Rotation paths and how fast each direction turns (degrees a step)
Each turn is a multiple of 5 degrees from 10 to 175, or 0.
Each row of a path follows its step; steps can be skipped.

step 1: [ -3.7  -7.2  -5.5  14.7  -4.6 -29.7   5.8 -15.8  -0.6 -11.6 -23.1   1.4
  18.5 -21.6   1.9  -1.4   6.5  18.1  -1.8  -3.3  14.5  -5.3  28.8 -14.8
  16.0   5.1  25.3   2.5 -27.2  27.9  19.0   4.1  23.5 -20.1   3.4  15.3
 -23.4   1.7  -0.4 -10.3  10.0 -15.4   1.4 -15.0   4.0  13.3   1.6 -21.3
 -13.4   3.2  -0.1   6.3   1.4  11.9   9.6  -0.2  -0.6]
step 3: [ -1.1 -34.5 -25.0  -0.1   9.2  -3.5  10.0  -6.6 -15.4 -14.6  -9.3  17.4
   1.8  13.8   1.7  -6.3  -3.8  19.4   6.1 -12.6  -3.1  15.5  -9.2  -4.8
   5.4   1.0 -11.3 -20.1 -20.3   7.1   9.4   1.1   3.9 -20.8  -6.0 -21.9
   1.8 -21.2  21.3 -10.5   9.9  -4.9 -20.3  -1.3 -13.3 -22.8 -13.5 -10.8
 -24.5 -17.3 -22.1  11.1 -14.6   4.2   8.0 -19.4  -4.5]
step 8: [  4.5  10.2 -18.3  -3.6  14.6  11.3  -2.8   6.3  -0.6 -16.6  -3.8  22.4
  25.2  15.1   1.6  12.6 -25.3  18.9 -32.9  -5.4  -7.6  -1.5   6.7  12.0
  10.9  22.6   6.6   0.9 -20.5   8.3 -14.2  16.2  14.6   3.2  11.0 -32.0
 -10.0  -3.8  -4.6 -13.4  13.8 -15.5   7.5 -18.2  -7.4  -9.6  -9.5  -1.5
 -16.5 -14.9  -5.7  15.8 -11.6  -8.8  12.9   5.5 -20.7]
step 9: [ -2.5   3.8  -1.8 -11.1 -19.7   1.4   8.3  23.3  -0.7  -8.0  -2.5  21.4
 -10.2  -0.2 -16.5 -19.0   9.9   3.7   7.5   8.7  19.9   6.5  26.8  18.1
  11.8  -1.4   6.1  -3.3 -20.3   2.2  11.1  18.7 -12.0  14.9  13.8 -18.8
  16.0 -25.5  32.1 -27.8  -4.8   2.2  16.6  -1.0  11.6  11.2  14.4  26.7
   7.8  13.3   9.6  -2.7   9.0   6.8   8.3   4.5  10.3]
step 12: [ 11.0  -6.7   7.6   1.0 -14.0  13.6  -6.3   3.5 -19.5  -8.7 -18.4  19.7
  -3.6  -6.6 -10.1  -2.1   0.4  23.7  17.2 -10.1  20.0   6.2  26.6 -15.7
   3.1  -3.6   5.0 -27.3  13.0 -23.5  -7.0  -7.8  17.4   3.1  -6.1 -11.7
   5.8  13.0  23.7  -1.8  -1.3  23.3   1.9 -10.8  16.8 -23.7   9.9  -2.1
 -32.5  -2.1  -1.3 -29.7  -6.8   5.4   0.2  -8.8  -5.2]
step 13: [ -5.8 -22.7  -5.7  29.1   3.3 -17.2  -5.3  20.3   4.0 -12.7 -27.5   3.0
   1.0   9.0  -9.7  -5.6 -23.0  14.7 -12.4  -0.6 -13.1  -7.3  -2.1  12.2
  -5.6  15.7  -0.3  -5.7 -10.6  16.1  -8.7  38.5  -5.9  -5.3  14.5   1.8
 -11.3  25.8   2.7 -20.7  16.6   6.7  -9.7  10.3   0.0 -11.9  15.5 -15.7
 -26.3  -5.0 -11.9  17.2  13.5  -9.1   5.1   2.7   1.8]
step 17: [ -8.4   8.3  15.2  -1.2  -2.3   8.2   4.2  -0.2  -4.2 -26.7   2.6   3.4
   6.6  -3.6 -12.9   5.4  -7.3  31.1   4.5 -15.5  17.2  21.9   0.2 -21.6
  25.1  23.5  -6.9  -1.1 -17.1 -17.3 -15.3 -14.7  12.4 -21.5  -4.7  -9.7
  -9.1 -14.1  -6.0  -0.4 -21.2  -3.1  -5.3  -9.7  16.9   4.4  22.9 -18.5
 -32.5  14.9   9.9  11.1 -14.5   8.7   7.4   1.8  -5.9]
step 20: [-10.8  -1.8  -4.2   5.9  19.6  -1.2   7.0 -11.5  24.5 -16.9   1.3  28.8
  -7.2  -2.7 -13.0   7.9  22.7  25.8 -19.4   4.5 -23.9   3.4 -11.5 -13.4
   6.4  -0.1  25.0   4.6 -18.6  15.1 -10.7  19.0 -11.6  -2.2  -1.2  -7.9
  19.4 -11.0   1.8  -7.5   7.3   2.6 -22.0 -27.9  23.3  -6.2  -6.3 -16.7
 -15.4  -4.4  -0.2 -12.2 -10.3  -0.4   3.2   9.0  22.4]
step 28: [  5.8 -11.6  -2.2   6.9 -10.7 -18.0  -7.2   4.6 -14.8 -11.4 -41.1  13.0
  -9.2   2.0 -15.1  -9.8 -18.4  -2.4   4.3 -12.0  -2.3  -0.9  20.7 -20.0
   5.2   6.0  13.3 -10.3 -20.8  25.0   9.5  -3.3   8.8 -15.4 -11.5   7.5
   3.3  22.7  38.4  -6.1  -6.9 -22.4  -3.9  -2.1  -5.5  11.4  -5.6  11.8
  -9.4   9.6  -0.6 -12.9  -3.6 -15.6  24.1  -7.6   6.9]
[ 3.9 -3.7 -5.1 -2.5  1.6  1.0  0.1  2.7  5.6  3.3  4.6 -0.6  2.8 -2.6
 -6.2  0.4 -5.5 -1.5  2.6 -2.2  1.6  6.1 -1.0 -2.0  5.3  3.0 -5.7  0.8
  2.4  2.4 -1.2  1.3 -8.2  2.5  5.7 -0.7 -5.3  0.6  5.0 -2.1  0.4  0.6
  4.7 -0.9 -2.1  0.9 -0.5 -3.5 -6.1  1.8  5.0 -1.7  7.1  0.3 -2.9 -0.3
 -7.0] => 80
[ 1.5 -8.4 -4.4 -3.4 -3.4  1.7  2.8 -2.4 -2.4 -0.6 -6.0 -4.4  1.6 -2.8
  0.9  2.8  2.1  3.4 -0.6  0.0  5.9 -7.2  0.5  1.9 -2.7 -2.5  0.4  2.0
  0.3 -3.2  6.9  2.0  0.1  2.8  0.1  4.6  5.6 -1.4 -5.7 -4.0  2.8  1.4
  4.8  2.0  1.4 -2.5  2.9 -3.8 -0.7 -2.3  2.9 -2.9  7.8  9.1 -0.9 -2.0
 -0.4] => 125
[ 4.6 -0.3  4.8  0.2  2.4 -4.7 -4.9  6.6 -1.3  0.9  1.9 -2.4  0.5  6.0
 -0.8 -1.2 -7.8 -0.9  1.9  4.1 -1.8  3.3  8.6 -1.5  4.9 -1.1  4.9 -0.6
  4.5  2.8 -1.8  1.2  6.5  5.7  0.6  0.3  5.9  4.5 -1.2 -0.7  1.6  4.1
  5.3  1.0 -0.2 -3.7  2.1  2.6  0.9 -1.3 -5.6 -2.0  5.7  3.3  2.5  1.4
  2.7] => 25
[-1.2 -0.4 -6.5  7.4 -3.5  4.4 -0.4 -1.2 -0.4  0.5  0.5  1.1 -2.5  0.3
 -2.1  6.1  1.7 -3.2  2.6 -2.2 -0.2 -1.0 -0.9  2.6 -2.8  7.2  2.1  3.0
  3.9  5.7 -2.9  5.0 -3.6  3.8 -3.0 -0.3 -2.5  5.2 -3.1  3.9 -4.5 -3.8
  0.7  5.5  0.0 -8.6  4.3  0.5  3.1  0.1 -5.8 -5.5 -2.7  1.7  2.5  4.8
 -3.7] => 135
[ 0.4 -0.4  4.6 -2.0  0.5 -7.9  0.7  0.7  3.7 -2.3 -1.7  1.5  7.0 -4.0
  1.8 -3.4 -5.4 -1.6 -2.4  1.5  1.2 -0.7 -5.4 -3.6 -3.5 -1.4  3.8 -1.9
 -0.7 -0.3 -4.2 -0.2 -3.8  1.6  4.5  3.4 -0.9 -3.7 -8.6 -2.2 -5.3 -2.2
 -0.8 -5.2  1.7 -3.8 -0.9 -4.9  1.9  7.3 -3.9 -1.2 -4.0  4.5 -0.1  7.2
 -3.4] => 115
[ 2.9 -3.0  5.9  1.0 -5.9 -6.4  5.0  3.8  0.8  0.9  1.6  3.7  0.0  0.0
 -8.7  4.7 -1.4 -0.5 -0.1  2.0 -2.8  2.7  0.1  2.4 -6.6 -1.1 -2.9  0.7
 -3.8  1.1 -4.9  3.3  2.2  0.2 -3.5 -0.5 -3.4 -1.1 -3.9 -0.5 -0.9 -2.2
 -1.1  3.8  0.1  7.2  4.6 -0.7 -3.6 -1.1  7.2 -4.3 -1.1  3.2  7.0 -3.1
  6.0] => 95
[ 1.5 -2.2 -2.6  6.1 -1.1  0.2 -0.5  0.1  9.7  3.0 -4.0 -1.7 -1.6  1.3
  4.2  2.4  2.4  0.3  4.0  6.4  1.2  1.6 -0.5 -5.5 -1.7 -1.8 -1.8  0.4
 -2.6 -6.0 -4.6  3.5 -0.9 -4.5 -1.6  0.5  5.1 -0.3  2.2 -0.8 -2.7  0.9
 -3.4 -2.8  0.9  1.1 -5.3  3.9 -3.2  2.6 -7.2 -4.5  3.6  0.6  6.7 -8.0
 -4.6] => 45

step 9: [-12.4 -12.4  11.4  -8.3 -13.4   6.8   4.2  13.5  -4.6  21.8   1.8 -17.6
  -1.9   2.2  -9.7  13.7   7.1  -7.5   4.1  -5.6  -2.4  -7.8 -31.7 -10.9
  10.1 -15.0 -12.5  -7.2  10.4  -8.4  13.1  21.9  11.3  13.4   4.9  -0.5
  33.7  -6.2   3.2  18.5  -8.2  -1.6   8.3 -20.1  -6.2  -5.9  -2.8  -6.4
  22.5  11.9  -7.7 -12.5  -6.4 -10.9  12.1   1.4 -21.9]
step 15: [  1.9 -28.4   5.2  -9.5  -8.5  13.4   5.8  10.7  20.4   7.8  -0.2 -23.7
  11.1   5.1  -8.2  12.9   7.8   7.1  -9.1  -6.4  21.2  15.0 -15.3  -0.4
  -3.1 -13.1   1.9  -0.1  -8.9  -0.2  20.4   5.7  -0.8 -27.6  13.4 -25.5
  11.2   9.3 -12.1 -12.6  10.2   3.0  15.1   5.0  -2.8   1.2   8.1   1.9
  13.6  11.0 -13.8 -13.8 -10.0  -7.4  15.0  -1.3 -26.1]
step 17: [ -6.9 -14.8   4.2   0.5   3.6  12.8  14.3  -1.7  -8.0  -2.6   1.8 -16.1
 -17.3   7.1  10.8  24.7   6.8 -23.9  -9.2   0.4 -31.4 -17.9  -7.2   2.3
   2.8   3.8  -7.0  -1.9  20.8   5.6  -1.4  20.2  26.1   9.0  23.5   1.5
  -5.8  -2.2  18.6   8.2  -6.4   2.2   1.8 -16.8 -10.2  -5.5 -13.7 -14.7
  -3.9  17.4  16.6  -6.1   4.4  -4.0   8.3 -16.5 -13.7]
step 21: [ 13.5 -15.9 -18.2  -9.2  -0.7  11.4  21.4  -3.3   8.6   2.2   9.5 -19.4
 -25.9  10.2 -11.4  12.3  -9.8 -10.5   6.0 -18.5  -4.9 -17.9 -21.0 -14.1
   9.6   4.6  -1.0  -0.5   5.8   0.3  14.2  10.0  13.5   0.5   8.1 -15.1
   4.0   5.3   0.2  11.6  20.3   1.6   9.5  -2.7  -2.8  11.2  -4.6   0.0
  -2.6   9.9 -12.6 -13.3  22.5 -17.5  14.3  -0.6 -34.6]
step 22: [  9.6  -2.5 -10.0 -16.5   3.9   5.7  38.4   4.4   4.1   2.4   0.7  -0.5
  -0.6   4.6  -0.1   8.4  10.4 -11.7 -17.4  10.5   1.9  -4.2   1.5   8.3
 -13.0  -5.0 -10.7  10.7   0.1   3.7   0.8   6.7   7.2 -20.1  12.8 -15.7
  -8.0  17.4 -14.6  -0.9  15.0  -0.9  11.0  -8.8 -14.5 -19.1 -24.8   7.9
  -4.2  12.3   3.6 -15.9   2.4 -15.9   4.7  -5.2 -41.6]
step 23: [ -4.2 -10.9  10.1   9.3   8.8  11.6   1.2  13.5  -3.7   6.7   0.6 -14.2
   8.3   9.6   5.0  19.4  15.5  -9.2 -27.8  15.3  -5.7  13.0   4.3  20.6
 -22.7 -26.0 -18.4 -10.0  -3.5   2.8  11.7  26.0   6.2 -21.1  18.4  -0.6
  -3.9  14.7  -8.1 -12.9  -4.3   6.0   5.3   0.9  -0.4  -8.3 -14.0 -21.6
   5.8  17.0  11.8   0.3  -8.4   6.6   2.7  -7.4 -17.6]
step 29: [  4.3  -6.8   1.3   9.1   3.5  -6.6  15.3  -2.5   7.3 -10.3   5.5  -4.2
 -22.7  14.6   7.0  19.0   8.0 -23.4 -12.8  -5.2 -25.8  -5.5  11.6  -3.7
   2.9 -12.9   1.5 -11.8  -4.7   3.5  -6.8  14.0  14.9 -33.1  11.1 -12.8
   2.4   8.9 -10.6   9.4  12.1 -16.2  13.0  -4.4  -6.8  24.2  -5.9 -22.1
 -15.3   2.9   9.1  -2.2  -3.7  -5.5   2.2   9.0 -27.4]
step 34: [ -7.2  -5.2  21.5  -6.6  -9.8   7.3  22.3  10.7 -11.2  18.6  -5.2 -26.2
   0.0  -9.5   5.0  15.6  16.8  -7.3  -3.3   5.5 -24.3  -2.2  -1.7   5.7
 -17.4  18.5  -4.3  -0.5   3.1   7.1 -19.8  19.7  13.2 -17.1  15.2  -2.6
  20.9  19.3 -13.0   0.9  11.5   6.2  15.0   0.7 -19.9 -16.6  10.8  -3.1
   2.1   6.6  14.3  -2.2   0.0  -2.8  -8.8   1.3 -18.0]
step 38: [ 23.7 -16.3  19.1  -4.7   6.8  16.6  29.6   7.3   9.4  12.2   3.1 -24.9
  -4.4   3.0  -7.5   3.0   2.0 -12.5  -5.4   3.6 -13.9   4.8   0.1   7.8
 -16.6 -11.0  -6.6  -4.5 -15.9   7.0  17.6   1.8   7.2  -9.8  22.1  -6.2
  -0.9  27.0  -4.1   5.7  10.1  13.7  13.9   7.4  -3.5   1.5  -5.2 -21.3
  16.4  10.2  -0.3  -2.0  19.2  -2.9  23.8   4.9  -7.6]
[-1.2  3.6 -0.2  7.8  4.7 -4.4  4.0 -0.8 -3.8 -3.3 -1.1  0.5  4.3  2.4
  5.5  6.3  4.6  3.9  1.9  0.4 -4.6 -5.9 -1.8  6.7 -1.3  1.6  4.1 -0.8
 -3.8  1.0  3.0  4.5 -0.4  0.6 -2.5 -0.7 -3.5 -1.1 -2.1  1.2 -6.8  4.0
  7.1  3.3 -0.9  0.7  1.6  2.7 -4.4 -1.0  7.2  1.5  0.1  3.4 -3.4  2.0
 -4.4] => 65
[  3.7  -4.0   2.8   2.8   2.3  -0.8  -3.7  -0.2   1.6   4.2  -0.4  -0.7
   2.5   3.3   5.2  -0.4   2.0   6.8  -3.6  -2.9   4.5   5.2   5.5  -1.1
   0.3   0.6  -3.9   2.6   1.9  -3.3   4.6   2.6   0.3   6.3  -0.7  -1.2
   1.7  -1.6  -2.7 -12.1   0.1  -1.8   0.8   0.1   0.1  -2.0   3.8  -5.0
  -8.3  -5.4   0.2  -4.1   3.4  -0.6  -1.5  -4.8  -0.5] => 90
[ 3.3  4.0 -5.7 -6.9 -6.4 -0.1 -2.2 -1.2  3.3 -1.9  0.7 -2.3 -4.0 -4.0
  0.0  3.4  4.3 -1.7 -4.7  1.3 -1.0  0.6  4.2 -3.2 -8.2 -2.3  4.0  3.1
 -2.8  2.6  3.5  1.7  2.4  3.0 -2.3  9.4 -1.2 -1.5  0.9 -1.6 -2.7 -4.4
 -0.6  4.0 -8.1 -0.7  5.0 -0.5 -2.4  4.5  3.0  5.0 -0.2  0.7  2.3 -2.0
 -2.7] => 65
[ 6.8  3.0 -0.5 -4.3 -7.7  0.9  7.4 -1.0 -2.9 -2.6  7.2 -2.6  1.8 -1.8
  0.2 -2.3 -5.4 -0.5 -0.9 -2.1  3.2  4.9 -6.4  0.8  4.6  0.6  3.3 -1.1
 -0.7  3.7  6.6  2.5 -4.4  1.9  0.6  1.8  4.6  1.1  3.4 -1.4  0.4  0.0
  8.9  1.7  2.0 -0.1 -3.4 -2.3  0.1 -6.8  3.7 -0.1 -1.6  2.1 -1.1  0.5
  5.4] => 60
[ 1.6  3.1 -2.1 -3.7 -3.8 -4.7  4.6 -1.1 -3.7  5.3  4.2 -2.5 -1.6  2.5
  2.2 -5.0  0.7  6.4 -2.4 -2.0  1.5 -1.4 -2.7 -1.3 -1.6  3.9 -4.1 -4.4
 -1.5 -5.0 -8.2 -4.6  0.8 -1.9 -1.9 -1.1  2.2 -3.6 -2.0 -1.5 -2.3 -3.0
 -1.0  9.2  1.1 -6.4 -0.2  7.8  1.5  4.5  3.8 -5.2 -0.4 -3.4 -1.9 -0.5
 -2.2] => 120
[ 3.0 -5.0  4.0  3.3  4.3 -2.9  3.0 -3.4  5.2 -1.9  3.0 -5.7 -3.6 -3.6
  2.6 -5.7  1.9 -3.1  3.9 -1.2  0.4 -5.6 -0.1  7.2 -1.7 -5.8 -3.9  2.5
 -2.1 -6.1 -1.4 -2.2 -8.5  2.2 -1.4  3.6 -1.9 -4.5  1.0  0.8 -0.8 -5.0
  1.7  2.5 -2.1  1.7  2.6  1.4  4.4 -2.4 -3.3  1.6  2.0  4.6  3.3 -3.2
  5.3] => 60
[-2.4  1.1 -1.4  1.2  1.4  1.0  3.0 -4.6  3.8 -5.1  1.7  3.9  4.7  2.6
 -4.1  4.9 -0.8 -1.2 -4.2 -1.8  6.4 -0.6  0.5  2.4  3.6  2.1 -5.9  7.7
 -6.1  4.8 -6.5 -2.5 -1.6 -1.2  0.6 -1.1  3.1 -4.8 -2.1 -2.7  4.2 -4.6
  0.0  0.5 -0.7 -2.2  3.1 -3.8  0.8 -1.1  1.6  0.4 -8.8  3.9  3.6  5.2
 -5.4] => 100
